In the rows, 128 means zero.
One turn sends every row of this set to another row. A few are shown first. Where does it send the rows asked after them?
j644: [113 150  84 131 119 136 126 158 141 151 116 152 138 118 123 150 127]
j971: [157 106 133 109  99  93 144 143 120 119 137 165 121 121 126 115 115]
j555: [106 126 151 127 122 161 159 125 151 154 135 150 106 115 120 130 113]
j153: [112 125 155 131 116 159 161 121 143 156 139 146 105 115 116 125 110]
j270: [133 127  93 139 129 124  93 134 105 133 122 106 157 146 144 131 134]
j328: [150 105 139 107  97  90 148 140 112 128 132 165 125 123 135 119 114]
j8: [113 151  94 131 117 132 125 159 138 152 132 155 143 116 129 161 131]
j699: [144 124 122 118 132  91 132 140 126 101 144 127  80 120 133 115 147]
j751: [132 115 165 139 141 145 124 105 115 130 127  95 128 139 124  98 122]
j487: [139 120 115 129 143  96 129 143 133 102 153 126  81 119 128 116 147]
j96: [111 139  87 127 118 132 131 166 145 144 121 147 144 111 136 156 121]
j441: [139 126 168 134 131 159 127 107 112 130 130  98 129 135 131 100 126]
j621: [136 139 109 134 132 118  91 135 101 127 115 105 156 143 149 135 136]
j24: [141 115 163 127 131 154 126 108 114 126 132  92 133 141 134 103 132]
j459: [113 142 102 133 119 138 128 160 150 150 114 148 146 114 123 161 121]
j334: [142 127 101 138 127 123  95 137 109 120 115 102 159 141 143 128 144]
j477: [131 135  99 138 127 126  89 139 116 130 112 105 155 148 136 132 145]
j173: [135 112 164 139 130 152 124  96 113 128 129 104 124 144 128 104 136]
j888: [138 132  92 141 125 119  97 143 106 120 121 102 152 141 144 131 140]
j914: [123 121 163 133 129 157 113 111 112 133 131  97 130 145 130 103 138]
j898: [107 129 164 128 123 168 153 131 145 151 134 138 120 110 119 134 112]
j38: [126 123 155 130 133 150 153 134 147 153 145 152 106 104 108 139 106]
j117: [160 102 139 104 102  99 135 150 116 128 133 163 120 128 132 122 109]
j846: [139 112 172 125 135 141 125 112 102 137 142  98 118 126 129 101 132]
j854: [133 144 102 131 129 130  95 138 104 123 119 100 151 146 145 123 145]
j648: [161 121 139 117 114 100 137 142 143 106 164 144 101 123 144 106 123]
j94: [120 119 158 128 120 163 159 122 150 158 127 145 115 109 113 131 116]
j635: [115 143  91 135 116 134 129 156 145 158 128 148 139 111 132 161 121]
j313: [109 143  87 131 114 131 135 163 140 150 126 153 131 109 131 155 120]
j435: [137 109 116 111 121  83 141 142 103 113 121 152  98 117 116 124 138]
j417: [110 128 150 134 127 159 158 129 152 157 142 145 117 112 107 122 118]
j395: [112 127 152 135 124 163 165 123 145 158 141 135 113 111 117 134 114]
j993: [167 124 141 113 110 107 128 148 140 117 169 144 101 130 146 118 129]
j530: [160 123 140 120 111 105 138 141 141 110 173 146 110 137 148 114 126]
j590: [141 100 117 108 128  90 139 149 103 120 111 140  96 119 106 125 132]
j396: [142 116 158 143 129 148 126 101 109 125 135  97 124 146 129 101 130]
j119: [130 104 116 117 128  83 139 139 101 119 110 143  97 106 115 123 133]
j795: [119 132 150 132 121 165 157 127 149 156 127 149 116 108 108 127 107]
j343: [137 130 105 123 128 107  96 142 101 134 128 101 147 153 140 121 145]
j404: [130 112 156 137 134 153 128 103 107 131 135  93 129 144 129 103 129]
j260: [147 122 120 118 136 101 132 150 131 110 148 122  77 122 123 117 152]
j271: [110 137  89 126 123 137 127 155 147 152 115 156 131 114 125 157 127]
j386: [125 138  86 123 126 115 126 164 145 152 127 154 135 129 119 159 120]
j945: [131 133  93 128 133 128  92 142 112 120 123 104 149 147 146 130 144]

j313 -> j153
j898 -> j914
j119 -> j328
Now find these:
j635 -> j395
j648 -> j699
j94 -> j24
j644 -> j795
j993 -> j260
j96 -> j555
j846 -> j343
j8 -> j417

